X = [[11, -4, -8, 7, 17, 28, -4, -4, 20, 39, 8, -41], [-18, 0, -2, -7, 31, -30, 1, -1, -38, -49, -11, 32], [-33, 11, -30, -7, 39, -31, -17, -19, -2, -23, -15, 2], [4, -22, -1, -7, -49, -5, -12, 3, 7, -4, 5, 2], [-9, 2, -1, -3, -37, -19, -2, -4, -19, -27, -10, 13], [-4, 4, -6, -2, 25, -4, -2, -2, 3, -7, -2, -4]]
The entry just right of -6: -2
The entry just left of -3?
A: -1
The entry just left of 31 is -7
The entry just right of -38?
A: -49
The entry just right of -3: -37
The entry just right of -22 -> -1

8.70,3.11,-2.46,-11.76,-14.55,-3.66
22.02,3.11,-2.46,0.86,-4.41,-12.50
Indices start at 1.
The bottom-right entry is -12.50
The entry just left of -14.55 -> -11.76
Report the entry at row 1, column 2.
Answer: 3.11
Report the entry in row 1 and column 3.
Answer: -2.46
Report the entry in the top-left corner.
Answer: 8.70
Report the top-right entry.
Answer: -3.66

Read these off the matrix that follows.
1) What is the entry directly above 4.23?
2) What is the entry in the top-right corner?
3) What is the 1st entry in reading order?
4) What is the entry just left of the smallest entry?
5) What is the entry just left of -0.90?
6) What is the third entry on the diagonal from the top-right corner?
7) What is the last entry, reading row by row?
8) What is the fifth entry from the end, reading row by row?
[[ 3.54  1.92  7.56  3.09  0.40  0.03]
 [-0.47 -5.32 -3.10 -4.03  2.72 -4.94]
 [-0.32 -0.11  1.95 -0.79 -3.46 -1.11]
 [ 2.58 -4.07 -3.91  0.61 -0.87 -1.51]
 [-0.78  2.43  4.23  1.36  2.07 -6.09]
 [-4.40  0.89  5.51  2.61  5.51 -5.73]
 [ 0.82  2.83  4.76 -1.78 -0.29 -7.61]
 [ 3.18 -3.48  0.70  0.96 -3.87 -6.53]
 [ 0.03  1.48  0.83  2.32  2.74 -3.93]
 [ 2.37 -1.92  6.56  2.17 -3.22  0.76]
 [-1.17  3.18  4.90 -0.19  3.36 -8.52]
 [-1.66  4.34 -0.90  3.71 -0.51  3.72]
 [ 4.05 -0.60  6.03 -3.32  2.46 -3.20]
 [ 0.96 -1.20 -2.62 -1.82  1.16 -4.70]]
1) -3.91
2) 0.03
3) 3.54
4) 3.36
5) 4.34
6) -0.79
7) -4.70
8) -1.20

Read these off the array that follows.
1) Which number is the entry just left of -2.16?
2) Which number is the minimum?
3) Which number is the entry just left of -9.05?
4) Which number is the entry just left of -1.58?
5) Which number is the second smallest entry?
6) Which number is the entry just right of -1.83?
7) Which number is the entry just left of -0.09?
8) Which number is the first entry in reading order?
((4.48, 2.02, 0.53, -0.48, 0.04, -0.01, 0.12, -2.56), (-1.14, -1.78, 0.11, 0.01, 1.09, 1.06, 0.46, 2.51), (-4.11, -2.39, 0.83, 1.78, -1.09, 1.41, -0.73, -1.06), (-1.35, -1.31, 1.45, 0.10, -0.48, 1.66, -0.60, 1.74), (-0.10, 0.81, -1.52, 0.26, 0.14, -1.69, 0.41, -1.72), (1.25, 1.39, -2.02, -0.25, 0.83, -2.16, 0.87, -1.34), (0.73, -0.08, 1.00, 0.47, -0.51, 0.98, -0.36, -1.58), (1.38, 1.02, -0.33, -0.09, -0.04, -0.64, 0.12, -1.45), (-3.62, -0.82, -1.83, 1.38, -0.27, -1.53, 0.20, -1.88), (0.45, 2.88, -4.27, 1.82, -0.33, -4.93, 0.97, -9.05))
1) 0.83
2) -9.05
3) 0.97
4) -0.36
5) -4.93
6) 1.38
7) -0.33
8) 4.48

Read these off the table that follows. Rows and columns are numbered from 1.
1) Find the entry in row 2 and column 2.
2) Find the entry at row 1, column 2.
3) Find the entry just left of the largest entry.
4) Find the entry just right of -5.90.
5) Find the entry just left of -4.66.
6) Find the top-left entry.
7) Find the entry directly above -4.59.
[[-0.33  3.68 -5.46  1.28  2.26  5.83  0.02 -3.56 -2.00]
 [ 2.20  8.96 -4.06  1.91 -3.16  0.97 -2.58  1.77 -4.96]
 [-2.38  4.39  0.79  1.36  3.41 -0.64  1.75  3.84  1.27]
 [ 3.77 -2.84 -2.67 -1.37 -4.11 -5.56 -6.19  4.13  2.09]
 [ 1.09  2.25 -4.66  0.45  0.56 -1.32 -3.58  3.47  1.59]
 [-0.31 -4.13  1.99 -1.19  0.98 -5.90 -1.54  5.42  5.38]
 [ 3.32 -3.21  6.20 -1.58 -8.67 -3.39 -0.29 -1.99 -4.59]
 [ 3.15 -2.67 -0.44 -1.29 -4.33 -5.20 -4.48  3.31  1.12]]
1) 8.96
2) 3.68
3) 2.20
4) -1.54
5) 2.25
6) -0.33
7) 5.38

Read these off the matrix that follows. Rows and columns are numbered from 1.
1) What is the entry just right of the smallest entry?
2) What is the entry directly below -3.52?
3) What is the entry in row 1 and column 2?
4) What is the entry at row 3, column 1?
5) What is the top-right entry?
6) What is the entry directly below the largest entry?
7) What is the entry directly above -2.19?
8) What is the entry directly below 0.17?
[[-5.42 -3.52 -4.73  0.27 -1.87]
 [ 1.37 -0.97 -1.98 -0.20 -0.23]
 [-6.48 -1.89 -0.31 -0.23  1.78]
 [ 4.47  5.20  2.49 -0.15 -1.90]
 [-1.93  0.17 -1.42 -0.23 -4.45]
 [ 5.81 -2.12 -2.57  0.45  2.05]
 [ 0.04 -2.65 -0.41  0.68  2.31]
 [-1.03  1.66  1.25  0.16 -3.64]
 [ 3.53  2.94  3.85  0.19  2.08]
 [-4.72  0.12 -0.86 -0.07 -1.93]
 [ 3.92  2.92 -0.90  0.38 -2.98]
 [ 0.35 -1.23 -1.70  0.48  0.14]
 [-3.79 -2.19  0.15  0.39 -2.75]
 [-4.07  1.36  0.70 -0.25 -3.88]
 [ 0.38 -1.38 -1.02  0.71  1.08]
 [-6.09 -1.07  2.15 -0.26  1.50]]
1) -1.89
2) -0.97
3) -3.52
4) -6.48
5) -1.87
6) 0.04
7) -1.23
8) -2.12
